Each row has a name. Each question is about the rows just above it.

E: [-71 -72  59 -73 -82  16 -62 -57]
N: [ -70  100 -109  108  -18   90  -35   -3]
J: [-97 -62 -96  95 -93  68  95 -94]
B: [-32 -56  46 -53 -75 -43 -70 -42]
Count the entries of [-97 -62]: => 2
Which value appears more than once in J? => [95]
The one value in E and J: => [-62]
How many entries does [-32 -56  46 -53 -75 -43 -70 -42] have? => 8
Count the entries of [ -70  100 -109  108  -18   90  -35   -3]: => 8
Count the entries of [-32 -56  46]: => 3

S: [ 0  0  2 -1 -1 -1  1  0  1  0 -1 -1  2 -1  1  2 -1 -2 -1 -2  0]
R: [ -4   3   7   1   3 -10  -3   3  -2  -4  -4  -9   0   3  -3   3  -3  11
  -2  -7  -7]
D: [  57  -98   25  -57  -36   11   92  -23   84   18  -35   10   81  -43
   59   78   10 -113  -53  -21   79]
W: [ 2 -3 -5 -2  2  5  0 -3 -1  3 -1  5 -2  1  0 -3  5  0 -2  5  2]
U: [-4  9  0 -5  4 -1 -2 -4 -4  4 -8  1 -1  5 -2  1  3  5 -5  1 -6]
Y: [ -60  108   25  -57  -36   11   92  -23   84   18  -35   10   81  -43
   59   78   10 -113  -53  -21   79]
Which value appears more than once in Y? => [10]
How many entries does [ 0  0  2 -1 -1 -1  1  0  1  0 -1 -1  2 -1  1  2 -1 -2 -1 -2  0] have? => 21

X: [-85  79  65 101 -72]
A: [-95  54 -94  92  66]
V: [ 4  4 89 76  4]
Q: [-31  65  44  79 -95]
[-95  54 -94  92  66] is in which row? => A
Count the entries of [4 4]: => 2
The one value in A and Q: => [-95]
Repeated in V: => [4]
The row with [-85  79  65 101 -72] is => X
Whose row is [-31  65  44  79 -95]? => Q
Number of entries in [ 4  4 89 76  4]: => 5

P: [ -37   31   47 -113  -73   -1   12  -92   41]
F: [ -88   31  -89 -113  -73   -1  -19   68  -98]
L: [   8   -6  -15 -113   12  -62 -118   77  -25]
T: [ -37   31   47 -113  -73   31  -19  -89   91]
Which value is in both T and L? => [-113]
The row with [ -37   31   47 -113  -73   31  -19  -89   91] is => T
How many entries does [ -37   31   47 -113  -73   -1] have? => 6
How many entries does [   8   -6  -15 -113   12  -62] have? => 6
The value that T holds more than once: => [31]

M: [  4 104 -86  59]
G: [-1  2  4 -3]
K: [  7  24 -50 -51]
C: [ 26 -51 -73 -86]
Count the entries of [ 7 24]: => 2
Number of entries in [ 26 -51 -73 -86]: => 4
Which value is in both G and M? => [4]
Number of entries in [ 26 -51 -73]: => 3
Count the entries of [  4 104 -86]: => 3
Which value is in both C and K? => [-51]

limus: [ -32   74 -114  -91  111   88  -47  -78  -81  106]
gigid: [-60 100  64  95 -22 -89 -68  64 -39 -74]
vezi: [-61  66 -81 -36  69  79 -77 -68 -92  83]
The one value in limus and vezi: => [-81]
Number of entries in [ -32   74 -114  -91  111   88  -47  -78  -81  106]: => 10
How many entries does [-61  66 -81 -36  69  79 -77 -68 -92  83] have? => 10
Count the entries of [-32  74]: => 2

Gib: [-55  13 -55 -25 -55 -27 -24]
fipeb: [   5   22   42 -109   82   31  -39]
kiv: [ -4 -11 -42 107 -84 -33   3]
lovet: [  -1   23   52 -112   85   30  -40]
kud: [-43  25  34 -24  48   3 -42]
How many entries does [   5   22   42 -109   82   31  -39] have? => 7
How many entries does [   5   22   42 -109   82] have? => 5
Which value appears more than once in Gib? => [-55]
Whose row is [   5   22   42 -109   82   31  -39]? => fipeb
The one value in kud and Gib: => [-24]

veb: [100 -52 -45 -49]
Nefol: [-17 -76 -33 -40]
fitob: [-17 -76 -84  41]
pamu: [  1 -80  74  35]
pum: [ 4 -6 -1 46]
Raku: [-17 -76 -84  98]
Number of entries in [  1 -80  74]: => 3
How many entries does [-17 -76 -84] have? => 3
Number of entries in [-17 -76 -84]: => 3

vaduk: [ 38   8 -19  -8 -24  30 -28]
tomuz: [-13  34 -11 -63 -33 -79  22]
fid: [ 65  10 -10 -51 -57  26 -20]
dud: [ 45 110 -81 -75 -81  33 -75]
zas: [ -37 -100  108   78   98   16   97]
Voseg: [-67 -47  30 116 105   4  29]
mut: [-77 -77  77 -77  77 -77  77]
Solu: [ 38  30  -2  -4 -34 101 -26]
nesu: [-26 -80  94  58 -26  -1 114]
[-13  34 -11 -63 -33 -79  22] is in which row? => tomuz
The value that nesu holds more than once: => [-26]
Whose row is [ 38   8 -19  -8 -24  30 -28]? => vaduk
Number of entries in [ -37 -100  108]: => 3
The row with [-26 -80  94  58 -26  -1 114] is => nesu
Count the entries of [-26]: => 1

dafe: [ 14 -39 -46 -31  20 -33 -29 -21 -90  50 -65 -38 -13  -9 -68  -7 -34 -25
 -37 -12  27 -35  16  -9  -8   6 -43  -8 -10  -6 -50 -27  50  49 -32 -36
 -93  10]
Kir: [ 36 -48 -19 -20  41 -51 -11 -55 -79  40 -48  14   2  15 -69 -19 -19 -35
 -40 -44  15 -38  40 -11 -20  16 -64  23   9 -31 -24 -48  19  56 -18 -28
 -95 -22]
rin: [ -9 -31  11 -24  18 -26 -19 -27 -41  37 -58  17 -21 -11 -77 -33   4 -21
 -21 -24   0 -34 -24 -24  -4 -22 -60 -18  32 -26  16  -6   1  37 -59 -22
 -58 -42]
gebo: [ 36 -48 -19 -20  41 -51 -24 -55 -79  40 -20  14   2  15 -69 -19 -19 -20
 -40 -44  27 -38  40 -20 -20  16 -64  23   9 -31 -24 -48  19  56 -18 -28
 -95 -20]
Raz: [ -6 -32 -23 -26   3 -30 -15 -33 -66  47 -22 -10   3   4 -63 -36 -16  -7
 -21 -32   7 -13  12  -7 -14  26 -29 -32  26 -31  -9  -7   7  24 -43 -34
 -53 -17]
Vomu: [ 14 -39 -46 -31  20 -33 -29 -21 -90  50 -65 -38 -13  -9 -68  -7 -34 -25
 -38 -12  27 -35  16  -9  -8   6 -31  24 -18 -21 -29 -33  35  60 -41 -10
 -44 -27]
deg: [  31  -44   36   -7   11  -17  -29  -47  -57   37  -66    9  -16    2
  -63  -58  -10  -20  -11  -40   -6  -18   13  -28   -4   14  -45  -36
   25  -10    4    0   15   29  -45  -48 -108    3]
Kido: [ 32 -51  16 -16 -38 -63 -31 -52 -42  62 -58  57  -7  11 -92 -47   9 -32
 -31 -41   3 -48  18  -8 -11 -41 -59 -10  25 -22  -4 -32  25  76 -26 -17
 -55 -42]
Nubak: [ 32 -51  16 -16  24 -63 -31 -52 -42  62 -58  57  -7 -37 -92 -47   9 -32
 -31 -41   3 -48  18  -8 -11   2 -71 -13  39 -26  29 -22  -7  54 -26 -44
 -95 -40]
Whose row is [ 32 -51  16 -16  24 -63 -31 -52 -42  62 -58  57  -7 -37 -92 -47   9 -32
 -31 -41   3 -48  18  -8 -11   2 -71 -13  39 -26  29 -22  -7  54 -26 -44
 -95 -40]? => Nubak
Which row holds [ -9 -31  11 -24  18 -26 -19 -27 -41  37 -58  17 -21 -11 -77 -33   4 -21
 -21 -24   0 -34 -24 -24  -4 -22 -60 -18  32 -26  16  -6   1  37 -59 -22
 -58 -42]? => rin
Whose row is [ 14 -39 -46 -31  20 -33 -29 -21 -90  50 -65 -38 -13  -9 -68  -7 -34 -25
 -37 -12  27 -35  16  -9  -8   6 -43  -8 -10  -6 -50 -27  50  49 -32 -36
 -93  10]? => dafe

Barub: [ -26   22  -45   -1   72    0   12   -1   18   28  -28  -15   24    7
  -67   -6  -61   -8 -113  -17   -4   -4   55   59  -29   13   23  -37
   -1   34  -22  -61   53   36  -15  -10    5   89  -37   22   -7  -29
    8   30   75   43  -43  -78   12  -28    7    3   14  -17   -8   30]
les: [-24  44  42  17 -39  71  16  -9 -44   3 -12 -26  31 -67  17  20  29  13
  11 -68  27  64  16  37 104 -23 -52  24 -33 -17  19  74  44  37  12  10
  14  11   3 -10  -9  24  14 -51 -33  17  56  69  20 -14 -53  19 -12 -11
  20 -88]
gata: [ 21 -29  25  21 -57  54 -18 -36  -4 -16 -28  14  15 -12  -5 -28  22  19
   1 -40  -1  15 -81  85 -18 -15 -34  19 -50 -60  -8  17  83   6  33 114
  16 -25  49  12  65 -21  60  -7 -24  47  30   0  42 -54  30 -15 -84  -6
  33 -16]
rupas: [ -38    7  -22    6   59   38   18   -2   54   13    4  -49   30  -46
  -14   17  -41    0  -86 -109  -28   23   63   30   20  -16   -3  -44
   75   24  -63   11   29  -22  -53  -16   17  119  -14   -2  -39   15
   65   17   64   25    1   56   58   -9   12  -19  -10   36  -54  -16]
padar: [ 21 -38  -9   3  18 -20 -65  16  18  37  29 -38  66  46 -12 -50 -38  16
 -79 -20   8 -19  11  -3  39   7 -35  11 -39   7  29 -20   3 -17 -79  21
   4   6   6  34 -35  73 -20  71   3  18 -37  38  87  21 -63  16  48   3
  36 -23]
zeki: [ 31  50  -9  57 -34  13  32  37  26  61  32  45  28 -62 -26  12  15  33
  33 -16 -71  45  12  35 -32 -20   2  -1 -56 -51 -56 -28  36  34  23   7
  13  57  25  27  80 -13  93 -23 -15  58 -45  -5  32 -45  31  52  25  71
 -46 -46]
Whose row is [ -38    7  -22    6   59   38   18   -2   54   13    4  -49   30  -46
  -14   17  -41    0  -86 -109  -28   23   63   30   20  -16   -3  -44
   75   24  -63   11   29  -22  -53  -16   17  119  -14   -2  -39   15
   65   17   64   25    1   56   58   -9   12  -19  -10   36  -54  -16]? => rupas
Which row holds [ 31  50  -9  57 -34  13  32  37  26  61  32  45  28 -62 -26  12  15  33
  33 -16 -71  45  12  35 -32 -20   2  -1 -56 -51 -56 -28  36  34  23   7
  13  57  25  27  80 -13  93 -23 -15  58 -45  -5  32 -45  31  52  25  71
 -46 -46]? => zeki
Whose row is [-24  44  42  17 -39  71  16  -9 -44   3 -12 -26  31 -67  17  20  29  13
  11 -68  27  64  16  37 104 -23 -52  24 -33 -17  19  74  44  37  12  10
  14  11   3 -10  -9  24  14 -51 -33  17  56  69  20 -14 -53  19 -12 -11
  20 -88]? => les
Number of entries in [ -38    7  -22    6   59   38   18   -2   54   13    4  -49   30  -46
  -14   17  -41    0  -86 -109  -28   23   63   30   20  -16   -3  -44
   75   24  -63   11   29  -22  -53  -16   17  119  -14   -2  -39   15
   65   17   64   25    1   56   58   -9   12  -19  -10   36  -54  -16]: => 56
Where do [ -26   22  -45   -1   72    0   12   -1   18   28  -28  -15   24    7
  -67   -6  -61   -8 -113  -17   -4   -4   55   59  -29   13   23  -37
   -1   34  -22  -61   53   36  -15  -10    5   89  -37   22   -7  -29
    8   30   75   43  -43  -78   12  -28    7    3   14  -17   -8   30] appear? => Barub
[ 21 -38  -9   3  18 -20 -65  16  18  37  29 -38  66  46 -12 -50 -38  16
 -79 -20   8 -19  11  -3  39   7 -35  11 -39   7  29 -20   3 -17 -79  21
   4   6   6  34 -35  73 -20  71   3  18 -37  38  87  21 -63  16  48   3
  36 -23] is in which row? => padar

